One turn sends every row of this set to another row. A few are shown first. Where does it send the rows asked after them?
J_532: [-22 -12  11   9  18  17   7  -5 -16  -2   9   0  -8  -2 -15  -6   1 -15
 -18  -6 -11  -9   0  -7  14  -2 -12  -9   2   8  -5  -4  -2]
J_68: [-19  -8   3  -2  11  -3  11 -10  -9   8  17  -1   4  -2  -1 -14   4  -4
 -23  -1 -12 -18   3   4   6  12  -3   0  -5   7   4   7  -4]
J_125: [  1   4   2   5  17   8   0  10   4   4  14   1  -9  -5   0 -16  -2 -13
  -1  15  16 -11  -1  -6   3   5  -1 -10  -1  12  -8   4  -1]
J_35: [ -8   3   7  12  10  11  -3   2 -13  11  -3  14  -4   1   5 -21  -2  -9
   5  11  15  -7  -6 -10  -8   8   7 -14  -5  19   7   7   1]
J_188: [-22 -10  -4   7  17  -7   0 -16 -17  -3   6   4  -3  -2 -18  -5   2 -11
 -20   4  -4 -21   3  -2 -10   2  -7   1   8  10   1  -7   0]
J_198: [  3   7   1   6  13  10  -1   9  -7   4  15   6 -10  -6   8 -13  -1  -3
  -2  13  13  -4   2  -8   0  17   4  -9   1  17 -12   3   0]
J_841: [ -3   1   8  15   9  11   9  14 -19  -1   4   9  -7  -9   6  -3   2   2
  -3   4 -11 -18   2  -1   2  23   2   1  16  13   4 -10  -3]
J_136: [-24 -11  -5  12  10  -5  -5   7  -9  -4   5   9 -16   1   3 -15  -4 -21
  -3   3   7  -3   0 -17   2  13  -2 -18   6  17  12 -14  -9]
J_381: [  0   0   5  11  19   9  -1  10  -1   3   8   8 -20  -3  -4 -10  -1 -15
  -1  13  18  -7  -7  -9   6   8   2  -4   4  18  -5  11   3]
J_460: [-14  -5   0   7   5  15   7 -12 -22   2  -4   7  -4   2  -9  -5   4 -14
 -15  -3  -3 -15  11 -12   6   4  -4   2   6   1  22  -4   9]
J_588: [-13  -6   3   4   5   6  -3  -7  -7   7   9   7   7 -10 -20 -13  13  -4
  -6  -6 -15  -5   4  -1   0  -3  -8   3  -1   4  11  -7  -4]
J_735: [ -8  -1  14  21   8  -4  15   2 -11  15   5  -1  -4  -2 -10 -18   5 -16
  -4  17  -3 -23  -8 -16  10   9   5  -1  15   3   1   7 -12]
J_379: [-22 -10   2  10  10  -1  10 -13 -25   6  11   5 -10   5 -21 -15  -6  -2
 -16  11  -6  -8   9  -4  17   6   4  -5   8   9   5   9   4]
J_92: [ -7  -2   9   7   5  -3  16  18 -11   9  10  -1   1  -7  -1 -16   3 -10
   5  19 -10 -21   0  -2   8  13  -5  -5  11   4   4  -9  -9]
J_270: [-16 -12  -9  19  12  -2  -2   0  -9   2  13   7 -18   2  11 -13  -8 -17
 -12   2   6 -15  -4 -17   7  13  11 -13   4  12  14  -7  -6]
J_688: [-17   4   6   8   6   8   2 -13 -27  14  10   5   1  -6  -8  -2   6  -6
 -13  -4  -8  -7  -7 -12  17   8  -7   8  13   9  -7   4   2]
J_184: [ -6  -1   4  10  17  -1   0   3  -3  11   3   7 -10   0  -3 -17  -2 -16
   0  18  20 -13  -9  -7  -3   5   6  -5   1  18   4  15   1]
J_5: [ -7  -3   5  10  13   6 -11  -1  -5  11  15  -1  -6  -9  10  -9  -1 -16
  -6   0   2   1   0 -10  -3  19  10  -5   6   1  18  -8 -16]
J_29: [-10  -9  10  12  12   6  -6   4 -11   8  18  -2 -12  -8   6  -7  -7 -19
   2   2   2   9  -5  -7   7  15   0 -18   3   6  10  -5 -17]
J_811: [ -6  -1   8  13  17   9  -4   3  -5   5  -3  14 -10   0   1 -15   1 -15
  -1   6  16 -11 -12  -8 -14   6   5  -8  -1  21   5   9   1]
J_670: [-11  -3   3   7   5   4  -1  -7  -5   3  12   6   6  -7 -23 -16  14  -3
  -8  -7 -14  -8   3  -2   3   2 -11   1  -2   2   9  -1   1]
J_677: [-14   9   1  20  10   6   5   4 -13   5   2   0   9  -5  -4 -17  -2   4
   6   8  -5 -27  -2   1  -3  10  -1  -7  15   4   9 -14  -6]
J_406: [-21  -7   5   7  10   0   9 -10 -26   7  12   9  -4   5 -21 -18  -1  -1
 -15  10  -9  -8   7  -3  13  10   3  -3   6   7  10  11  10]
J_967: [-26  -8  13   5  18  15   7  -3 -18  -4   7   3  -3  -2 -14  -6   1 -15
 -15  -6  -9 -11  -3  -5  11   2 -17  -8   5  10  -3  -3   3]
J_197: [-18  -5  -3  14  10  -2 -14   5  -7   2   7  13 -13  -2  -8 -22   2 -11
   1   6   3   6   4 -18   1  14   6 -10  12   9  19 -10  -8]
J_175: [-15   1  10  26   9   1   7   0 -19  -5  -4   8  -7  -4  -8 -11  -4  11
   0   0  -7 -10  -1   0  -6  22   2  -9  14  18   5   1  -8]
J_209: [  1  -9  17  17  12   2  10  16  -7   1   9   9 -14 -10 -15  -9  12 -11
  -4   8 -14 -13  -6  -9   5  12  -1   1  15  11  -3   0  -9]
J_916: [  1  10   3  11  12  18  -6   5  -7   9  10   8  -1  -4   4 -19  -1  -2
   3  11  12  -7   0 -14  -3   9   5 -13  -2  12  -5  -4   2]
J_313: [-13   0   5   7   5  12   1 -12 -28  19  11   6  -1  -8  -6  -1   7  -5
 -14  -3 -11  -3  -4 -10  17   5   0   8   9   7  -3   1  -4]
J_771: [-22  -7   0  -3  -4  -7   8 -10 -28   7   1   6  -2  -4  -7  -3   5  -8
  -6   5  -7   0   9   0  -1  14 -12   0   3  15   8   0  -4]
J_90: [ -9  -7  16  24  13  -3  16  -3  -7  -2  -3   2 -11  -3  -5 -11   5 -12
 -13  -1  -7 -20  -7 -10  -8  18   4  -4   9  15   1   9 -16]
J_836: [ -9 -13   3  20  13  -3  -8   2  -7   6  25   3 -15  -7  -8 -14  -8  -8
   3   5  -1   4  -9  -4  10   9   7 -18   0   8   9  -2 -11]
J_172: [-15   1  -1  12  11  -3 -18  -2 -12  12  11   6  -7  -8  -1 -12   1 -13
  -2   5   6   3  -3 -16  -5  17  10  -2  17   8  12 -10 -14]
J_99: [-19   2  16  27   8   8  15  -2 -12   3  -9  -2   1   2  -7 -19  -3  -8
   2   3  -1 -19  -2 -11   3   8  -3 -15   9   7  12   5 -11]
J_773: [-18 -11   3  -1  10  -3  12 -10 -12  11  19  -3   2  -5  -1 -12   2  -6
 -22   1 -15 -13   4   3   7   7  -1  -2  -7   7  -2   2 -11]
J_665: [-10  -5   5   8   4  16   8 -11 -20   3   2   7   0   3  -7  -8   6 -13
 -18  -3  -8 -16  11 -12   5   8  -3   1   4  -1  20   0  11]
J_530: [-20  -5   5  -2  -4  -8  11 -10 -29   5   4   4   1  -4  -8  -3   6 -11
  -6   4  -7  -1   6  -4   1  17 -17  -4   2  14   1   2  -2]
J_368: [ -3   4   6  10  13   9  -7   3 -10   4   4  14  -2  -4   3 -18   1  -1
   2   7  10  -3  -3  -7 -16  11   5 -13  -5  23  -5   0  -2]
J_950: [-12  -9  -5  26  17  -4 -11  -2 -11   5  22   5 -15  -4  -1  -8 -10 -14
  -6   3   5 -11 -16 -12   7   5  10 -13   8   9   3  -8  -9]
J_797: [-21  -5   2   6  15  -7  -1 -15 -22  -1   9   5   3  -2 -18  -4   5 -13
 -19   5  -7 -21  -3  -3 -11   6 -10   0   9  10  -3  -6   4]

J_35 turns into J_368
J_665 turns into J_530
J_773 turns into J_532
And these:
J_735 turns into J_90
J_29 turns into J_836

